[[141 121 137 133 115 104 134 145 116]
 [131  98 134 133 113 137 121 122 142]
 [124 141 136 122 143 113 139 118 139]
 [125 122 106 126 137 103 140 130 137]
 [133 100 125 120 139 122 136 124 130]] -> 136

[[151 127 132 102 132 109 126 147 130 134 135 138]
 [130 126 121 130 131 126 128 125 121 126 130 128]
 [129 127 145 114 144 115 125 135 145 141 126 157]
 [126 128 135 123 125 129 129 135 132 134 122 131]
 [120 127 135 130 125 134 124 128 134 133 118 127]
 [129 130 133 124 126 127 126 139 132 128 125 126]
 [127 130 134 127 124 130 128 128 136 129 128 127]
 [127 130 114 141 111 142 132 114 117 117 134 100]
 [126 129 129 132 133 127 129 118 133 126 134 134]
 [129 125 133 123 129 127 120 128 133 133 123 128]
 [134 129 127 126 130 124 125 131 129 123 133 125]] -> 123

[[130 138 112 148 129 122 115 150 128 142]
 [127 123 145 102 129 137 149 113 125 110]
 [127 123 133 127 129 128 125 119 129 127]
 [127 124 137 119 130 131 134 119 127 122]
 [127 130 119 144 132 122 110 138 126 136]
 [128 131 125 134 129 126 125 134 129 133]
 [129 132 114 152 127 119 109 139 132 146]
 [128 125 121 147 128 122 109 127 131 140]] -> 127

[[129 130 132 120 130 132 132]
 [133 139 129 132 136 134 128]
 [139 126 127 121 120 125 118]
 [130 128 128 120 119 121 120]
 [116 137 123 137 132 133 131]
 [135 142 130 124 132 130 123]
 [103 150 124 146 125 147 124]
 [145 115 120 115 128 123 119]
 [136 131 130 133 125 134 134]
 [123 119 124 131 123 128 132]
 [128 125 132 119 117 117 135]
 [124 136 127 132 133 141 125]] -> 133

[[143 135 105 135 116 107 147 117 107 131  99 112 140 109 109 112]
 [133 132 120 131 125 126 136 125 121 130 125 124 135 121 121 123]
 [136 133 118 132 124 121 140 124 119 130 118 122 136 119 119 121]
 [115 128 136 126 129 138 113 130 143 128 145 130 119 135 135 134]
 [123 125 140 123 137 138 123 137 140 126 139 137 123 140 140 140]
 [117 122 146 122 139 146 114 138 144 127 153 142 119 144 144 142]] -> 144

[[127 129 146 148 141 142]
 [141 140 106 102 108 112]
 [142 141 118 118 123 120]
 [142 142 121 119 124 123]
 [128 131 123 123 125 122]
 [118 118 152 152 151 148]
 [121 121 145 148 144 140]] -> 148

[[121 127 124 137 131 152 132 135 140 130 112 157 127 140 154]
 [125 127 115 128 133 145 124 135 139 132 119 148 137 143 153]
 [123 131 121 141 125 144 133 138 137 138 118 143 137 142 153]
 [105 133 120 128 127 138 141 128 134 133 119 144 146 131 154]
 [120 136 122 131 128 137 140 137 141 137 116 146 139 140 147]
 [115 134 105 141 132 129 137 139 138 140 119 155 145 135 149]
 [115 134 117 139 132 136 128 134 140 137 117 144 142 137 140]
 [119 131 114 129 130 139 127 135 141 131 111 142 138 135 149]
 [116 135 117 133 134 134 132 136 140 138 118 158 136 136 146]
 [118 134 120 133 128 138 130 129 141 131 114 146 134 144 145]
 [117 137 112 131 125 139 130 130 129 128 112 146 136 144 146]] -> 136
---
[147, 153, 122, 152] ==> 153
[147, 101, 118, 112, 114, 137] ==> 112
[107, 137, 103, 131, 109] ==> 103
[129, 127, 109, 100, 121] ==> 109
[136, 139, 119, 149, 118, 117] ==> 149
[132, 118, 153, 131, 123, 141] ==> 131
[113, 136, 136, 139, 155, 122] ==> 139
[129, 153, 133, 124, 119] ==> 133
---
[102 107 121 150 152 150]: 107

[140 140 101 145 127 126 108]: 108

[135  99 129 130]: 129

[143 126 150 131 138 119 151]: 126

[[121 123 122 147 143 130 110]
 [119 120 121 152 148 132 107]
 [119 121 120 150 145 131 108]]: 108

[106 123 109 153]: 109

[134 140 151 131]: 134
---
[[131 136 128 120 133 139]
 [126 150 135 144 130 111]] -> 144

[[152 126 126 130 147]
 [116 144 126 128 135]] -> 126

[[135 145 148 144 136 135 135]
 [149 118 115 120 155 145 146]] -> 155

[[126 117 121 104 130 142 118]
 [118 122 131 101 140 132 130]] -> 140

[[138 122 132 151 125]
 [131 120 124 129 125]] -> 124

[[137 154 118 115]
 [118 114 126 146]] -> 114
---
[124 108 101 125 144 129 120] gives 120, 124

[126 128 155 132 128 144 128] gives 128, 126

[[ 98 140 128 127]
 [101 126 125 140]
 [126 114 141 111]] gives 127, 126

[110 119 150 104 125 108 102] gives 102, 110

[[146 124 121 120 119 130 121]
 [150 122 118 117 121 128 119]
 [145 118 120 120 117 128 123]] gives 121, 145

[129 135 154 107 110 123 136] gives 136, 129

[125 136 110 104] gives 104, 125

[[128 140 131 130 124 142 110]
 [136 138 136 102 105 116 115]] gives 110, 136
